In the data rows, the value 500 means zero.
Some points, one per row:
475,445,474,448,439,575,502,629,455,267,463,564,528,448,597,458,459,556,407,502,585,584,476,395,515,412,524,425,341,469,533,449
507,370,396,383,562,644,550,596,503,244,630,505,529,587,646,584,336,580,373,539,594,572,388,455,550,431,489,502,452,587,723,452
474,424,526,372,556,605,408,598,557,241,478,597,366,400,751,487,363,438,225,672,558,616,322,252,639,624,446,574,453,465,698,416
530,508,407,743,500,462,597,360,403,735,535,381,683,551,402,665,497,440,664,403,448,418,643,817,401,420,421,425,618,527,385,582
624,622,558,604,578,377,232,362,408,727,381,661,243,446,29,105,682,229,363,440,454,405,409,338,443,715,311,643,535,599,256,229
519,477,655,320,524,339,55,507,551,551,232,873,71,379,186,8,664,231,212,607,338,553,286,0,497,676,295,657,456,435,441,133
372,392,551,263,502,612,517,768,539,129,551,524,391,390,772,519,386,659,326,631,531,670,364,235,615,520,619,539,362,392,747,513
567,469,396,551,478,534,529,435,366,511,491,505,566,516,500,547,495,491,500,385,528,439,571,637,479,486,565,495,477,532,479,508
350,428,479,484,486,581,549,572,530,526,546,471,509,501,550,539,449,603,462,540,565,528,528,487,605,432,533,527,514,447,516,580
429,429,432,591,476,593,692,582,559,334,619,314,748,510,787,792,351,667,585,513,615,484,544,648,564,516,535,422,492,410,626,708
508,497,542,536,486,423,364,528,473,550,343,592,345,456,350,378,644,415,406,498,448,431,427,389,525,634,422,526,488,383,335,417
542,556,522,546,522,319,493,351,479,636,502,402,488,510,284,473,641,455,652,391,455,515,605,599,456,557,392,480,453,514,335,515
467,262,367,358,393,673,591,685,494,141,605,377,621,470,820,615,323,708,438,580,567,560,434,384,623,454,635,469,432,401,723,600
461,523,606,419,526,492,412,513,600,513,457,662,280,531,472,373,610,496,395,494,450,556,411,306,500,580,502,567,483,447,552,376
430,461,607,332,493,584,628,669,610,188,586,546,409,428,758,574,391,626,403,596,559,672,432,281,525,577,579,524,509,384,727,542
616,539,569,566,556,420,368,420,432,671,533,574,339,602,266,365,582,362,421,509,496,588,474,498,487,618,356,645,471,611,494,303
527,572,435,535,565,514,459,436,520,642,486,505,571,524,424,503,500,494,550,463,529,395,518,638,439,463,548,567,591,540,377,629
464,399,619,216,579,519,176,715,590,198,381,802,240,351,723,180,474,429,17,753,468,617,199,0,668,591,524,600,324,504,729,193
429,439,388,512,477,629,624,570,550,372,627,412,730,565,793,775,351,587,516,525,526,425,582,739,544,350,529,422,581,474,647,723
600,524,651,478,591,476,223,491,557,435,428,582,267,483,455,304,511,295,338,582,518,505,371,299,541,544,349,590,491,662,499,436
559,446,428,392,524,467,359,588,516,485,483,638,484,408,397,343,524,447,288,450,566,449,416,407,480,551,557,570,457,471,447,483
556,519,576,350,505,475,479,517,563,381,460,617,329,477,395,357,467,483,396,515,461,520,437,336,433,497,428,554,442,536,501,490
569,489,501,663,504,494,514,417,379,648,592,367,575,535,256,522,582,492,610,305,539,502,616,757,426,479,547,439,506,540,261,574
595,471,537,434,581,351,0,517,410,629,172,797,209,427,248,5,749,201,178,568,490,524,229,71,522,662,312,651,393,637,420,55
492,619,465,670,544,381,498,302,419,859,371,507,551,602,252,572,596,419,673,435,429,356,643,812,380,427,394,518,642,541,273,541
440,286,520,285,487,653,463,738,579,16,564,604,350,356,829,401,428,542,183,670,594,635,404,140,697,644,587,567,423,340,828,450
531,411,571,351,580,645,427,667,595,171,549,547,388,429,735,516,402,508,271,710,529,553,335,304,551,461,481,541,521,548,689,558
419,317,361,403,397,642,879,685,468,169,721,328,815,547,961,843,300,798,576,441,680,580,633,655,580,339,715,292,411,420,674,693
545,501,486,539,508,370,377,493,408,635,342,640,311,456,303,319,585,353,431,459,439,434,496,355,463,655,425,516,495,434,391,354
632,705,418,657,517,323,347,355,476,783,298,584,563,534,226,333,593,331,561,432,473,311,513,630,397,527,411,465,544,713,277,455
373,380,450,473,440,619,674,651,524,344,637,370,735,527,897,710,307,651,482,580,691,562,468,609,572,432,600,444,556,406,690,634
627,641,522,692,525,310,545,333,406,795,458,546,475,574,200,476,694,407,687,352,401,378,636,738,382,531,407,429,580,545,275,479
406,484,569,420,595,575,462,648,583,338,487,490,376,428,798,465,423,440,329,670,507,561,327,313,660,523,488,550,462,328,601,450
454,374,520,420,580,555,430,593,460,410,432,536,389,525,692,504,524,554,364,595,459,555,451,400,492,384,513,408,474,521,680,435
530,651,596,546,594,372,425,493,513,647,420,479,423,532,324,478,648,333,564,431,501,543,542,583,458,506,370,474,450,658,308,441
578,649,579,497,574,262,238,465,439,680,337,680,311,438,163,148,785,353,458,445,464,544,468,269,505,629,416,585,400,603,259,298
410,401,534,363,472,629,607,670,532,152,574,398,545,408,905,649,384,555,361,586,619,623,479,348,645,491,625,435,421,399,734,544
337,404,555,320,542,680,499,608,503,318,445,601,390,376,724,440,424,517,339,601,538,575,381,257,607,507,598,580,436,443,645,459
538,447,503,509,391,423,512,483,482,477,543,474,545,489,456,514,558,473,541,416,607,502,553,512,510,567,553,447,600,388,511,543
574,521,461,532,504,476,417,338,375,634,563,599,403,573,218,369,565,482,537,432,453,479,460,448,475,527,452,666,527,592,487,329
513,448,464,506,513,572,664,560,428,431,569,465,667,531,712,637,411,630,445,497,605,531,529,605,561,423,606,470,497,489,678,511
506,665,409,799,436,495,953,315,251,759,610,86,916,644,419,959,507,709,999,134,603,459,874,999,328,284,622,245,517,666,257,799
440,365,309,497,365,765,953,519,486,263,729,268,935,680,947,978,157,871,777,431,541,447,671,839,483,234,691,319,629,493,733,889
604,662,500,645,533,330,291,223,378,918,339,699,292,590,36,289,638,235,596,453,325,299,541,482,293,621,305,590,591,596,231,324
351,310,352,501,384,829,999,594,518,135,881,201,895,564,999,999,179,933,756,440,623,585,737,765,555,312,753,289,612,391,842,897
474,480,394,642,423,586,706,326,413,558,631,431,683,630,483,728,367,601,757,320,424,373,701,789,379,441,584,436,562,512,562,719
536,694,514,794,454,337,742,262,372,934,522,356,733,699,241,705,676,561,931,254,505,437,747,939,391,378,512,378,619,598,243,587
542,570,494,577,567,434,372,509,559,599,378,525,472,520,415,419,525,346,457,535,596,454,449,499,463,535,419,490,534,548,416,470
643,762,547,687,544,232,321,261,379,999,272,658,306,664,0,216,789,235,570,288,403,388,517,549,350,498,259,611,536,711,66,194
486,399,502,344,517,593,397,635,529,360,521,480,411,459,616,406,494,455,295,553,566,640,347,433,514,490,537,584,408,545,509,444
543,558,599,508,549,505,623,538,520,406,482,419,520,537,531,565,463,556,590,571,499,633,519,557,557,438,383,495,473,547,592,507
555,528,549,534,467,454,211,361,506,560,412,722,372,575,250,229,594,319,466,486,381,289,404,362,447,527,352,598,589,552,396,276
583,463,439,570,539,520,387,443,517,554,501,590,524,600,365,434,504,435,461,506,453,365,433,551,449,521,427,519,613,481,545,425
549,664,588,602,453,355,428,311,489,762,423,562,445,488,207,375,639,424,558,456,369,401,541,453,366,554,504,603,604,533,371,495
435,386,423,471,457,685,616,511,552,336,616,462,603,514,756,604,333,612,532,551,518,382,496,582,506,415,547,445,560,393,683,657
387,449,481,433,486,557,647,645,493,372,629,321,692,509,820,780,395,689,589,577,574,586,586,694,523,374,649,356,524,489,621,665
516,467,347,467,459,460,352,500,511,539,495,581,572,562,380,273,410,560,354,504,467,465,344,492,536,495,476,589,493,552,489,436
519,515,572,332,539,551,286,478,590,496,410,648,341,453,451,239,466,391,319,607,563,473,312,232,493,566,442,663,517,598,519,364
469,404,561,256,529,511,223,730,538,240,400,723,280,295,627,211,511,429,0,696,597,621,241,0,640,666,581,617,387,440,594,267
499,662,529,654,544,457,613,378,500,766,527,319,491,613,371,697,654,472,721,390,389,402,644,771,384,406,399,409,645,509,353,534
667,740,477,704,536,350,519,216,488,920,453,481,565,708,147,623,625,439,846,291,391,323,638,865,309,426,451,441,654,648,233,586
653,545,455,514,407,368,385,418,527,541,490,655,453,463,280,296,514,334,425,463,513,371,477,358,481,780,401,593,518,468,432,424
468,448,511,506,443,628,580,646,525,305,546,433,660,458,827,610,283,622,459,590,541,537,476,454,521,421,551,500,520,409,696,558
715,649,650,530,585,244,0,271,466,794,179,879,0,496,0,0,850,49,279,493,313,445,375,176,380,799,195,756,462,730,214,85
488,500,409,535,465,454,656,513,480,536,605,375,712,587,467,654,442,537,623,423,560,576,495,711,505,533,509,420,456,570,544,549
569,707,566,662,548,319,627,214,402,864,469,557,461,642,147,539,621,438,769,395,370,426,612,721,382,530,422,481,586,599,275,413
334,264,529,280,479,765,500,769,597,0,664,665,406,355,884,407,285,593,160,751,621,590,337,25,709,654,645,537,383,369,941,412
442,421,451,478,459,560,674,479,429,357,610,384,619,503,666,707,417,612,635,470,555,489,598,640,547,427,581,448,482,483,622,558
616,712,494,731,398,352,558,165,292,901,534,418,649,620,68,504,545,534,979,290,377,365,694,784,257,536,437,519,509,649,241,484
440,345,491,246,458,652,702,738,689,11,713,487,583,387,984,645,284,677,340,620,626,671,426,282,651,496,709,427,451,298,819,722
571,530,559,548,453,355,255,414,461,594,391,644,305,413,306,174,609,295,369,508,540,500,456,304,485,734,477,577,574,457,444,354
564,756,592,674,533,317,412,222,451,970,392,590,330,544,145,346,750,311,576,402,493,469,571,528,369,532,437,684,598,655,262,345
346,223,463,182,430,796,512,907,682,0,663,478,540,356,999,584,210,707,116,732,681,715,304,182,751,459,704,469,362,343,931,581
Here are 16 more points, each followed by its number:
608,753,576,709,514,202,163,163,388,999,250,745,250,474,0,82,877,173,648,295,346,351,514,356,351,695,312,636,514,584,68,218 0
473,552,446,562,503,547,881,489,468,474,666,219,786,589,638,889,387,721,823,388,557,510,718,910,419,312,592,321,566,507,535,759 1
463,443,495,454,531,578,704,616,597,285,666,363,582,558,794,702,376,720,470,537,514,579,453,606,492,417,580,411,602,400,608,678 2
529,658,498,682,500,367,477,375,447,866,406,474,458,557,215,545,527,483,730,462,424,446,591,617,375,445,390,550,573,527,358,426 3
666,800,616,667,615,210,261,259,461,871,174,616,270,503,24,290,855,204,474,442,325,493,519,481,418,643,257,555,502,616,114,333 4
474,499,489,558,495,445,398,558,561,561,369,577,538,411,481,358,526,449,472,574,486,474,487,396,551,528,506,503,481,469,375,505 5
514,582,569,505,540,315,168,457,427,860,174,726,143,457,158,127,726,190,326,552,290,413,398,290,521,601,310,649,444,521,267,220 6
541,512,652,428,500,435,260,568,613,414,353,644,225,373,383,199,556,374,368,631,362,523,333,197,573,614,385,648,447,467,466,366 7
504,570,474,554,565,481,387,494,544,642,465,549,489,570,376,461,530,401,524,505,519,430,488,516,416,508,427,518,551,498,433,534 8
405,487,470,561,461,618,771,475,574,503,652,227,736,558,788,865,294,620,674,518,620,492,586,797,524,348,601,455,648,525,621,746 9
550,672,543,589,565,451,458,436,530,718,450,402,486,610,282,490,548,426,581,468,457,486,462,616,483,409,422,566,554,634,313,510 10
606,576,561,434,539,441,161,454,532,570,321,739,272,474,299,88,586,267,294,532,423,499,358,245,459,585,298,668,489,642,434,237 11
565,429,464,527,547,527,710,490,458,444,561,486,510,542,507,575,512,585,602,388,478,451,620,668,493,413,536,366,532,461,510,544 12
465,456,446,445,508,589,538,681,567,218,451,441,575,418,799,629,389,557,452,675,576,486,463,399,577,477,472,405,376,457,649,465 13
613,492,404,567,531,480,418,484,454,591,494,553,585,534,329,407,545,458,507,390,492,423,519,623,394,468,521,500,483,540,416,454 14
432,408,478,414,508,611,625,735,647,157,537,437,523,450,922,640,344,542,296,662,627,661,461,405,699,535,515,423,471,368,736,548 15
Which of these numbered points is nearest to each point below, ignoring the 2 directions in which the first points spread most? Its number follows each.
508,544,560,487,531,468,482,524,537,455,440,407,534,441,566,561,571,482,529,559,532,476,555,478,568,515,504,504,477,475,468,576 > 4
615,483,415,518,497,388,355,490,437,611,448,566,485,525,293,319,494,426,459,363,531,418,505,498,421,563,441,451,491,547,389,426 > 14
447,458,540,468,442,478,445,591,499,412,522,559,451,366,603,407,480,488,353,540,539,505,413,298,544,639,554,557,441,409,547,416 > 0
642,728,544,639,518,296,205,256,464,909,204,684,366,607,0,168,692,243,608,396,258,316,475,447,339,505,331,675,458,709,127,280 > 11
568,633,527,731,500,321,462,384,484,781,433,436,454,509,201,491,678,275,649,453,457,375,595,610,432,604,333,510,545,521,224,447 > 15
568,462,601,499,548,386,341,601,603,494,458,575,289,474,342,332,596,369,356,573,404,532,381,364,493,575,371,538,576,513,383,405 > 2
559,507,476,630,459,476,656,316,462,648,638,394,598,620,373,635,487,585,780,344,402,465,634,739,349,462,466,508,709,512,443,567 > 2
562,584,563,446,599,418,364,607,654,428,311,543,464,493,582,471,592,356,350,682,486,537,411,474,554,457,416,492,494,537,497,524 > 4
534,544,401,616,415,580,623,355,481,655,661,353,687,593,425,710,386,602,825,328,490,383,645,831,361,440,543,484,555,625,465,663 > 11
511,675,526,622,645,408,448,366,494,854,458,495,346,639,257,478,564,353,541,457,464,526,453,597,451,416,388,618,544,702,342,412 > 10
525,644,522,725,453,369,630,345,496,803,448,403,588,627,324,574,669,424,748,369,493,399,684,738,401,515,461,430,529,529,267,556 > 15
375,340,537,218,549,598,388,854,605,159,391,643,261,274,827,326,457,490,61,743,506,668,220,0,759,605,595,571,325,377,718,345 > 6
550,592,486,533,512,463,324,481,561,599,414,591,435,452,287,347,541,281,368,483,490,422,430,441,425,529,410,550,584,507,420,462 > 8
473,543,581,411,595,434,371,517,489,565,403,612,271,512,290,377,619,271,438,511,446,524,481,363,470,517,382,564,457,539,431,350 > 1
493,523,577,385,478,459,396,511,610,531,400,643,338,517,380,342,552,460,466,542,270,449,451,347,458,521,454,560,505,404,386,400 > 7
392,452,497,524,476,506,518,562,481,446,454,446,602,409,645,493,473,582,460,565,552,477,460,407,585,511,511,444,493,368,517,529 > 5
408,448,549,460,466,546,463,611,407,505,520,550,402,411,434,520,490,531,528,598,454,587,422,320,566,508,442,514,487,336,632,320 > 3
434,424,510,395,536,526,303,656,436,404,392,576,335,349,607,363,449,416,259,659,517,559,303,227,694,626,494,605,337,428,552,359 > 6
566,455,538,434,519,448,271,627,629,384,419,686,330,408,444,217,568,307,246,632,525,510,330,280,491,621,389,566,504,411,493,352 > 8
432,452,503,383,541,539,515,609,474,320,472,525,453,459,619,458,476,548,401,552,598,645,472,333,496,456,558,449,427,469,536,489 > 1
495,530,426,611,472,637,999,417,471,465,678,144,894,663,646,999,331,813,881,303,561,499,789,999,406,330,667,266,572,508,483,891 > 1
385,446,487,512,503,645,690,613,457,359,567,355,680,418,858,739,339,733,554,596,578,524,535,617,570,358,599,365,370,430,626,621 > 13
373,363,479,326,469,559,592,663,541,328,494,411,509,488,851,638,392,569,423,623,503,573,451,427,644,487,544,488,499,361,757,484 > 6
530,568,499,589,570,496,493,484,556,557,466,525,472,502,493,512,442,397,598,577,522,401,537,579,393,460,408,493,521,555,477,511 > 8
611,727,493,728,519,269,431,297,480,926,291,490,586,509,179,393,655,412,728,435,432,435,565,751,436,471,398,505,570,596,257,453 > 5
476,491,518,413,443,335,258,414,535,640,408,663,324,433,252,158,666,367,436,480,371,434,461,166,484,672,448,609,425,427,340,384 > 0
683,752,537,705,463,179,353,255,501,999,236,614,524,560,3,269,765,283,686,373,306,371,605,602,358,536,327,566,472,668,112,362 > 5
453,413,437,382,450,560,384,678,580,241,461,554,527,328,768,423,354,467,224,721,594,495,367,249,657,573,561,525,460,447,694,502 > 5
338,423,519,431,499,601,369,612,516,404,489,487,421,404,692,455,468,572,349,635,442,492,384,315,605,493,490,566,501,318,626,562 > 6
454,470,484,431,468,540,552,547,539,451,587,446,517,475,639,634,477,539,480,525,507,531,450,550,469,464,543,465,571,342,509,581 > 2
491,506,503,564,501,516,512,362,429,781,574,510,504,558,310,534,422,539,654,452,430,436,527,601,396,438,456,591,632,519,396,475 > 3
444,486,461,500,441,601,706,505,545,378,631,340,634,542,801,788,441,569,625,547,557,584,548,611,555,527,595,429,605,373,675,579 > 15
496,638,572,539,520,452,543,455,584,546,496,529,459,491,530,471,505,373,532,553,510,439,479,575,536,512,441,584,553,610,482,559 > 9
507,481,562,385,496,505,307,575,598,350,444,694,206,409,519,297,552,298,212,632,535,587,346,144,641,753,452,642,483,450,704,268 > 15
553,404,472,480,558,472,370,470,432,495,548,586,370,557,370,415,640,490,485,476,485,416,484,433,502,481,462,416,548,470,444,360 > 12
518,512,477,482,492,631,654,468,492,485,580,455,654,538,601,646,387,583,542,544,455,470,533,663,484,393,537,490,484,575,523,677 > 11
498,436,361,512,453,537,647,511,482,458,486,407,676,573,620,694,453,626,601,496,578,423,566,644,518,421,544,347,475,516,509,663 > 13
438,556,545,527,489,429,750,518,508,608,560,403,675,503,542,713,490,561,649,431,532,531,644,775,389,349,581,381,589,530,473,593 > 1
439,607,579,461,532,503,412,550,482,617,489,453,442,523,521,488,495,434,412,501,475,480,444,488,581,470,474,573,497,498,504,443 > 10
493,300,551,178,542,485,168,717,532,178,402,821,79,305,561,84,587,371,2,698,457,688,252,0,663,659,461,538,397,359,670,169 > 12
506,285,516,217,549,534,146,785,539,191,370,847,249,279,640,109,551,392,0,699,589,645,197,0,686,670,596,626,371,413,689,229 > 14
445,495,525,454,471,481,513,483,553,477,575,493,488,483,571,520,475,522,518,456,453,487,486,530,498,512,558,481,593,417,474,517 > 2
419,417,558,466,419,497,371,655,504,400,447,595,520,351,673,361,402,565,338,608,513,499,349,286,587,477,585,571,457,467,620,355 > 5
515,497,561,382,567,509,415,657,631,243,394,556,420,404,809,466,527,433,318,666,511,519,338,391,555,495,473,466,449,402,627,554 > 4
397,303,425,392,384,649,751,597,475,315,686,384,752,520,822,723,296,742,592,521,503,548,496,621,661,436,624,376,518,263,706,597 > 6
422,592,532,721,503,311,457,412,478,887,350,513,499,528,275,445,677,330,617,378,497,391,611,586,499,658,487,484,531,476,309,437 > 5
501,398,442,451,449,558,431,588,551,354,485,626,475,481,535,398,456,517,268,552,519,479,386,369,558,506,524,520,433,485,574,410 > 14
437,616,543,436,541,526,576,681,555,457,401,405,490,478,730,689,485,519,485,589,569,675,415,545,570,470,442,517,440,478,557,505 > 4
572,717,530,737,499,320,431,333,420,852,392,411,474,526,262,498,685,398,673,402,414,436,610,750,391,476,341,465,516,611,202,483 > 4
388,248,554,126,517,665,133,861,574,0,458,840,222,222,792,60,392,566,0,772,504,706,113,0,752,753,634,683,251,319,835,269 > 14
547,577,498,622,522,399,609,293,421,769,508,488,438,629,274,538,662,476,686,316,444,380,648,701,414,523,467,466,632,539,284,514 > 12
436,430,477,412,440,536,574,611,482,360,584,495,594,456,740,542,460,601,428,532,588,581,475,413,589,505,629,437,456,367,687,532 > 0
433,484,496,492,537,578,494,476,544,600,561,528,376,584,459,519,513,501,522,515,491,415,500,558,473,469,447,516,601,553,495,534 > 8
298,262,557,289,534,698,579,766,626,0,579,499,333,374,999,543,306,561,253,742,523,639,327,193,665,477,545,501,546,285,887,520 > 2
308,271,540,338,526,682,441,771,546,210,634,442,326,406,839,509,344,659,274,696,543,683,379,241,668,513,542,532,425,327,766,416 > 3
490,556,477,584,408,595,719,509,501,603,615,219,815,552,586,756,382,729,763,430,433,464,633,850,472,271,639,412,539,497,448,708 > 10
345,275,417,310,416,696,730,736,581,172,701,397,670,410,963,700,251,744,419,605,534,606,504,445,630,459,717,391,472,256,807,649 > 6
490,381,505,381,558,601,500,704,515,256,495,451,445,458,787,551,438,436,341,619,684,631,409,437,590,518,482,478,428,445,671,432 > 15
519,559,575,501,532,502,430,441,516,553,435,561,241,477,386,418,622,382,451,613,380,507,428,385,413,525,331,642,584,530,481,443 > 2
555,631,545,526,601,410,89,455,535,755,223,734,153,576,225,232,658,136,326,682,454,480,302,269,465,571,267,681,413,688,392,140 > 10
487,525,539,418,516,451,232,524,530,538,356,737,352,381,471,189,544,359,273,586,448,470,331,249,567,550,498,643,413,537,461,387 > 5
294,405,399,526,447,721,969,587,555,358,749,187,902,569,909,999,206,843,769,499,526,479,629,839,475,192,689,345,551,292,760,854 > 3
555,689,545,706,516,392,595,334,351,756,435,402,555,547,286,581,687,386,810,309,493,477,680,756,371,391,477,440,508,648,259,499 > 1
553,699,512,691,514,446,724,280,389,726,454,396,563,689,181,737,556,525,814,339,517,427,725,900,300,334,432,468,597,674,336,550 > 1
564,509,473,454,600,500,454,579,514,474,566,446,421,509,463,478,519,411,446,436,555,597,501,551,500,515,475,472,417,529,477,496 > 1
355,287,491,252,451,659,571,763,500,94,563,524,484,392,945,528,371,648,309,649,542,609,404,244,657,432,607,426,361,337,750,488 > 6
347,318,464,351,403,629,496,711,505,270,603,438,560,305,808,514,412,644,305,624,507,602,405,341,695,528,598,527,461,319,681,478 > 6
380,363,472,414,477,691,609,649,541,287,647,524,601,422,869,656,224,764,470,607,562,534,459,411,610,461,669,497,496,363,772,640 > 3
389,347,575,306,466,562,482,733,488,262,483,524,483,394,766,481,450,556,290,603,511,650,432,250,689,581,667,468,420,312,641,515 > 6
450,448,482,464,519,590,744,535,456,316,679,339,628,573,625,738,343,745,649,456,596,605,594,636,535,376,653,453,471,404,702,652 > 1
452,467,508,530,444,576,525,518,567,534,603,417,475,449,561,497,430,440,482,574,597,451,540,563,585,618,479,603,570,483,490,581 > 9
499,418,521,422,537,660,469,614,552,277,536,429,380,443,790,494,386,557,340,587,634,651,335,324,611,530,561,597,508,472,755,447 > 9
482,379,520,337,540,486,334,551,570,348,425,687,267,445,436,221,523,377,236,523,511,571,372,170,575,674,494,577,399,432,601,305 > 12
491,489,443,433,522,458,533,546,478,485,427,442,527,510,514,554,546,527,520,466,470,548,517,509,496,449,502,428,472,456,483,469 > 1
523,468,562,338,526,494,460,640,505,364,429,533,398,429,658,408,528,462,390,591,574,614,417,304,610,546,551,512,337,497,612,334 > 1
416,490,553,481,510,542,419,521,514,524,473,531,425,420,539,389,478,495,463,583,471,491,475,329,515,536,472,563,532,419,528,438 > 3
504,483,487,608,501,527,558,447,503,584,542,497,596,570,410,549,477,582,631,454,519,440,530,618,471,417,461,498,539,455,456,564 > 8
431,431,506,378,458,572,688,567,606,368,536,513,556,489,678,664,399,645,553,564,366,502,515,405,515,447,514,432,524,318,594,622 > 7
570,553,534,439,514,356,387,520,458,531,462,586,461,544,365,376,568,402,441,528,495,546,456,441,518,604,443,571,393,517,485,313 > 1
445,448,323,522,473,670,878,510,427,396,686,280,985,652,792,935,273,868,681,372,615,421,667,900,463,260,715,276,551,494,617,740 > 14
599,594,484,582,518,364,271,350,476,809,363,607,402,568,188,316,629,332,529,459,404,387,462,506,399,473,389,576,535,601,284,456 > 8
659,820,465,735,433,290,559,189,436,951,336,443,833,598,147,489,600,487,846,306,399,322,669,872,268,411,492,494,521,668,190,643 > 5
418,439,561,499,529,619,347,554,594,414,594,565,405,374,642,395,425,452,252,559,570,482,416,402,580,581,537,662,520,485,625,502 > 9
367,380,503,375,410,593,437,557,587,340,504,495,426,444,591,465,438,597,375,562,410,465,436,254,516,494,578,552,501,421,590,498 > 7
470,536,517,544,470,493,538,466,491,551,504,492,543,416,540,465,518,486,515,501,540,482,538,462,488,567,493,516,527,462,483,481 > 0
451,539,551,482,528,561,544,513,546,338,595,406,504,474,666,680,450,515,443,583,585,529,503,450,460,508,534,427,442,505,623,530 > 1
495,528,611,368,541,484,386,572,429,381,298,537,315,369,481,313,578,398,289,524,515,620,461,180,553,586,465,481,268,498,467,363 > 4
462,605,461,667,333,449,846,347,321,738,631,368,796,642,389,791,462,777,899,217,507,514,741,864,396,363,610,363,542,471,370,628 > 0
481,403,488,327,515,562,329,637,514,319,401,661,378,389,579,252,495,465,201,610,542,452,357,196,579,576,528,539,312,490,552,422 > 14
443,489,499,530,515,474,379,576,524,534,421,588,481,410,558,348,420,552,402,564,511,559,441,332,509,523,600,557,447,491,551,433 > 5
545,691,502,672,572,300,503,298,382,957,381,492,524,623,105,508,683,450,749,332,401,366,604,732,321,408,407,442,563,669,170,443 > 1
383,541,414,665,391,575,961,412,499,583,707,141,931,583,733,976,347,739,827,320,529,502,727,999,417,315,689,362,741,486,518,885 > 9
407,308,461,262,502,569,395,684,601,188,517,689,336,439,658,348,474,551,174,626,497,540,335,158,617,504,598,544,475,363,659,420 > 12
408,539,401,626,456,624,991,418,411,494,659,203,905,634,751,999,331,839,894,381,685,518,744,999,487,271,657,241,565,507,654,787 > 1
446,400,524,391,414,638,571,585,603,341,731,440,380,482,786,555,354,558,407,588,485,563,395,395,623,595,651,587,574,425,713,592 > 9
577,574,546,585,570,452,408,421,494,604,479,502,384,530,404,480,588,386,554,514,581,559,469,533,494,505,447,584,572,664,482,414 > 9
512,738,497,793,480,281,582,304,409,999,438,419,599,550,206,557,723,402,840,332,504,351,710,786,410,544,458,433,572,555,159,521 > 5
516,463,517,399,543,462,244,602,486,492,376,706,287,381,385,158,620,399,244,568,487,538,346,233,525,484,464,607,364,523,432,254 > 14
404,450,472,586,499,529,634,397,458,540,583,435,682,528,570,668,364,754,707,455,453,441,537,575,435,419,670,448,595,437,592,603 > 3
442,574,615,420,515,441,461,487,452,625,315,532,362,421,262,410,685,426,442,379,520,499,569,405,447,511,482,532,425,536,312,370 > 1
560,669,443,676,524,449,464,264,357,890,442,459,600,632,159,579,534,521,718,370,448,345,622,856,362,413,389,485,530,701,298,447 > 11
529,534,418,740,466,410,581,291,406,741,646,415,642,563,279,613,525,565,818,277,521,382,667,732,387,516,545,435,577,501,406,554 > 0
610,576,415,550,483,325,458,397,465,752,461,651,430,581,195,387,670,427,514,300,346,397,514,580,423,571,466,500,559,491,343,399 > 12
468,425,441,341,545,543,304,626,526,340,463,623,352,471,558,386,513,427,314,598,477,511,420,282,588,511,470,544,428,373,507,454 > 8
415,361,525,252,538,582,344,747,628,120,506,540,392,329,811,333,416,532,143,642,617,787,290,85,681,517,579,534,328,442,730,367 > 1
608,610,469,659,489,411,711,310,399,680,575,337,682,651,305,647,538,635,842,234,514,532,672,893,354,432,534,406,639,590,419,623 > 1
474,457,539,269,506,636,560,744,606,85,559,485,314,427,852,577,451,465,224,676,592,700,317,291,632,600,468,490,453,431,747,478 > 15
435,337,387,391,504,674,892,704,532,98,716,294,820,586,929,911,204,837,586,558,661,608,575,663,556,296,658,318,480,336,771,698 > 1
446,502,529,414,538,551,415,588,531,365,376,578,377,450,552,329,506,394,329,585,611,603,387,273,570,555,534,556,327,540,572,340 > 1
620,645,624,477,478,417,217,320,510,614,412,703,227,542,223,215,564,299,444,527,378,533,397,310,434,618,379,643,532,610,482,354 > 11
439,412,621,226,439,516,343,708,689,203,434,600,353,354,770,306,420,471,125,759,519,688,279,48,678,661,569,581,465,384,742,459 > 7
489,455,574,419,588,565,337,598,497,396,480,577,304,470,493,326,545,439,338,596,536,594,350,259,579,604,453,612,402,484,575,355 > 1
522,591,543,574,471,463,711,438,437,563,530,500,595,580,487,533,474,642,665,383,523,555,581,632,404,429,591,428,498,582,453,504 > 1
598,409,550,304,526,379,17,596,556,388,334,852,93,360,396,54,718,231,110,630,415,539,269,0,553,696,386,637,450,414,468,234 > 12
433,460,446,528,489,457,348,463,479,623,435,520,399,519,375,362,527,388,467,478,450,422,505,413,435,538,404,605,528,488,346,456 > 8
399,291,500,257,546,722,371,779,546,45,577,492,330,365,962,465,358,541,110,745,667,663,246,137,713,586,618,623,427,382,919,425 > 9
463,300,450,342,510,577,230,681,543,282,491,623,327,420,666,330,451,456,137,593,470,524,323,149,682,617,577,592,397,397,607,382 > 14
608,671,605,635,522,285,333,317,432,830,388,700,329,437,121,224,737,304,497,475,398,402,485,347,422,647,383,582,509,585,299,309 > 0
406,330,421,474,529,724,643,589,519,277,703,343,635,517,874,735,324,716,514,523,535,503,548,632,547,372,607,389,514,394,684,739 > 8
465,487,485,490,519,705,713,585,613,267,739,311,632,574,817,834,355,613,581,519,581,528,511,724,499,357,539,422,636,557,723,737 > 9
402,392,572,474,481,563,464,642,563,439,553,459,438,419,631,560,416,589,439,614,422,506,458,400,566,470,513,438,562,277,621,507 > 3
685,451,392,480,561,519,340,426,477,433,439,591,442,673,347,375,455,400,464,487,509,481,431,446,447,470,380,562,436,682,535,366 > 11
566,632,527,535,516,415,544,398,394,658,491,560,492,539,257,466,581,507,607,405,422,495,525,541,428,529,494,500,476,528,349,440 > 1
562,611,443,735,415,432,717,263,441,693,499,353,716,594,514,642,502,619,831,430,371,416,641,818,401,416,501,430,573,538,416,585 > 7
431,355,525,211,552,586,221,740,686,162,393,632,222,318,782,321,395,374,67,850,473,607,233,65,770,634,451,626,412,453,730,474 > 9
462,560,444,585,347,482,838,408,363,586,675,330,756,566,409,694,495,747,804,282,498,566,746,713,435,453,630,368,517,478,434,617 > 0
258,269,363,256,458,811,796,816,609,0,668,312,677,483,999,940,166,853,423,663,594,635,501,495,693,295,699,372,487,317,914,712 > 3
514,648,546,601,500,428,491,386,514,656,460,477,525,522,407,542,528,382,529,483,515,449,568,622,372,530,387,486,578,611,401,502 > 9
